[[134 146 135 138 147 122 144 131 122 132 128 122]
 [128 138 127 119 126 126 119 126 149 139 126 138]
 [148 129 133 106 127 116 139 128 126 132 145 116]
 [141 123 139 136 122 153 127 135 124 123 117 134]
 [137 120 140 129 120 150 128 143 135 113 103 131]
 [126 140 138 119 125 135 117 138 122 124 114 140]]
=>
[[122 134 146 135 138 147 122 144 131 122 132 128]
 [138 128 138 127 119 126 126 119 126 149 139 126]
 [116 148 129 133 106 127 116 139 128 126 132 145]
 [134 141 123 139 136 122 153 127 135 124 123 117]
 [131 137 120 140 129 120 150 128 143 135 113 103]
 [140 126 140 138 119 125 135 117 138 122 124 114]]

[[119 117 135 118 126 137]
 [125 120 130 135 141 137]
 [134 136 132 118 131 128]
 [127 118 126 135 139 137]
 [132 134 129 130 128 137]
 [125 132 108 116 139 115]
 [128 128 128 128 128 128]
 [134 126 129 131 130 118]
 [128 128 128 128 128 128]
 [132 123 104 128 131 137]
 [116 136 135 129 141 128]
 [131 120 131 133 126 120]]
=>
[[137 119 117 135 118 126]
 [137 125 120 130 135 141]
 [128 134 136 132 118 131]
 [137 127 118 126 135 139]
 [137 132 134 129 130 128]
 [115 125 132 108 116 139]
 [128 128 128 128 128 128]
 [118 134 126 129 131 130]
 [128 128 128 128 128 128]
 [137 132 123 104 128 131]
 [128 116 136 135 129 141]
 [120 131 120 131 133 126]]

[[131 145]
 [124 117]
 [142 145]
 [135 142]
 [146 130]
 [140 124]
 [123 137]
 [127 104]]
=>
[[145 131]
 [117 124]
 [145 142]
 [142 135]
 [130 146]
 [124 140]
 [137 123]
 [104 127]]

[[149 151 149 148 139]
 [129 128 128 130 109]
 [133 133 136 133 125]
 [127 127 125 128 115]]
=>
[[139 149 151 149 148]
 [109 129 128 128 130]
 [125 133 133 136 133]
 [115 127 127 125 128]]

[[132 134 112 132 135 136 130 145 111 145]
 [127 129 135 127 127 132 126 121 135 120]
 [117 117 118 117 118 116 118 137 119 139]
 [150 146 134 149 146 146 150 121 134 121]
 [127 131 127 128 128 132 126 130 127 128]
 [133 142 129 133 138 145 130 133 125 130]
 [130 128 123 130 132 128 130 131 124 134]
 [130 133 119 130 133 134 127 138 118 138]]
=>
[[145 132 134 112 132 135 136 130 145 111]
 [120 127 129 135 127 127 132 126 121 135]
 [139 117 117 118 117 118 116 118 137 119]
 [121 150 146 134 149 146 146 150 121 134]
 [128 127 131 127 128 128 132 126 130 127]
 [130 133 142 129 133 138 145 130 133 125]
 [134 130 128 123 130 132 128 130 131 124]
 [138 130 133 119 130 133 134 127 138 118]]

[[128 129 145 125 130]
 [128 132 108 132 126]
 [128 133 130 135 126]
 [129 128  98 131 127]]
=>
[[130 128 129 145 125]
 [126 128 132 108 132]
 [126 128 133 130 135]
 [127 129 128  98 131]]
---
[[135 129 127 144 148 154 135 133 136 120 132 132 140 115 129 142]
 [114 112 123 126 124 128 133 124 134 124 138 136 128 134 121 126]
 [124 121 122 125 113 141 106 135 111 129 134 134 130 117 125 121]
 [123 127 138 112 122 119 111 129 144 118 120 129 117 121 133 128]
 [146 119 127 127 131 145 138 121 129 124 131 127 137 130 128 135]]
=>
[[146 123 124 114 135]
 [119 127 121 112 129]
 [127 138 122 123 127]
 [127 112 125 126 144]
 [131 122 113 124 148]
 [145 119 141 128 154]
 [138 111 106 133 135]
 [121 129 135 124 133]
 [129 144 111 134 136]
 [124 118 129 124 120]
 [131 120 134 138 132]
 [127 129 134 136 132]
 [137 117 130 128 140]
 [130 121 117 134 115]
 [128 133 125 121 129]
 [135 128 121 126 142]]

[[132 146 129 146 114 135 128 127 151]
 [133 133 132 137 118 123 129 126 134]
 [130 138 132 139 113 137 117 127 140]
 [134 147 130 148 111 131 129 126 151]]
=>
[[134 130 133 132]
 [147 138 133 146]
 [130 132 132 129]
 [148 139 137 146]
 [111 113 118 114]
 [131 137 123 135]
 [129 117 129 128]
 [126 127 126 127]
 [151 140 134 151]]

[[139 120 138 131 133 130 119 128 125]
 [130 133 128 121 132 117 151 145 129]]
=>
[[130 139]
 [133 120]
 [128 138]
 [121 131]
 [132 133]
 [117 130]
 [151 119]
 [145 128]
 [129 125]]

[[129 116]
 [137 135]
 [130 116]
 [134 130]
 [136 130]
 [118 135]
 [132 128]
 [142 125]
 [126 138]
 [132 130]
 [141 102]]
=>
[[141 132 126 142 132 118 136 134 130 137 129]
 [102 130 138 125 128 135 130 130 116 135 116]]

[[127 124 122 116 124 131 135 134]
 [133 136 141 150 138 123 116 117]
 [137 122 126 112 131 135 140 138]
 [120 126 121 122 120 127 129 130]
 [145 132 142 139 146 130 126 124]
 [114 127 119 125 115 124 126 127]
 [120 129 124 129 122 125 125 126]
 [114 127 119 125 115 124 126 128]
 [115 127 119 124 115 125 127 128]
 [134 130 134 135 135 128 125 125]
 [113 124 114 114 111 127 132 133]]
=>
[[113 134 115 114 120 114 145 120 137 133 127]
 [124 130 127 127 129 127 132 126 122 136 124]
 [114 134 119 119 124 119 142 121 126 141 122]
 [114 135 124 125 129 125 139 122 112 150 116]
 [111 135 115 115 122 115 146 120 131 138 124]
 [127 128 125 124 125 124 130 127 135 123 131]
 [132 125 127 126 125 126 126 129 140 116 135]
 [133 125 128 128 126 127 124 130 138 117 134]]

[[156 133 141 143 139 152 117 136 118 140 144 128 137 141]
 [113 136 128 126 129 117 153 133 151 129 125 141 132 128]
 [112 135 127 126 129 116 151 132 150 128 124 140 131 127]
 [156 133 141 142 139 151 116 136 118 139 144 128 137 141]
 [156 133 141 143 139 152 116 136 117 140 144 128 137 141]
 [156 134 140 142 139 152 118 136 119 141 144 128 137 141]]
=>
[[156 156 156 112 113 156]
 [134 133 133 135 136 133]
 [140 141 141 127 128 141]
 [142 143 142 126 126 143]
 [139 139 139 129 129 139]
 [152 152 151 116 117 152]
 [118 116 116 151 153 117]
 [136 136 136 132 133 136]
 [119 117 118 150 151 118]
 [141 140 139 128 129 140]
 [144 144 144 124 125 144]
 [128 128 128 140 141 128]
 [137 137 137 131 132 137]
 [141 141 141 127 128 141]]

[[137 138 120 122 122 128]
 [102 118 122 147 131 132]
 [126 127 129 133 130 132]
 [118 130 120 124 138 138]]
=>
[[118 126 102 137]
 [130 127 118 138]
 [120 129 122 120]
 [124 133 147 122]
 [138 130 131 122]
 [138 132 132 128]]

[[106 150 152 151 149 107 152 149]
 [151 105 105 104 103 152 104 106]
 [152 105 104 105 104 151 103 103]
 [151 104 106 105 105 152 104 105]
 [152 105 106 104 104 151 105 106]
 [151 106 103 105 106 151 104 105]
 [106 152 151 150 151 104 151 152]]
=>
[[106 151 152 151 152 151 106]
 [152 106 105 104 105 105 150]
 [151 103 106 106 104 105 152]
 [150 105 104 105 105 104 151]
 [151 106 104 105 104 103 149]
 [104 151 151 152 151 152 107]
 [151 104 105 104 103 104 152]
 [152 105 106 105 103 106 149]]
---
[[128 132 139 122 128]
 [140 131 129 124 126]
 [124 126 119 148 125]
 [100 123 130 123 145]]
=>
[[128 132]
 [140 131]
 [124 126]]

[[120 138]
 [129 127]
 [123 133]
 [149 105]
 [157  98]]
=>
[[120 138]
 [129 127]
 [123 133]]

[[153 154 144]
 [124 123 124]
 [143 133 124]
 [128 128 127]]
=>
[[153 154]
 [124 123]
 [143 133]]

[[121 107 142]
 [122 115 144]
 [124 104 142]
 [131 114 149]
 [142 126 157]]
=>
[[121 107]
 [122 115]
 [124 104]]

[[143 110 137]
 [125 139 132]
 [119 131 149]
 [124 136 150]
 [125 130 117]]
=>
[[143 110]
 [125 139]
 [119 131]]

[[135 128 114]
 [133 129 113]
 [135 128 106]
 [133 128 105]]
=>
[[135 128]
 [133 129]
 [135 128]]
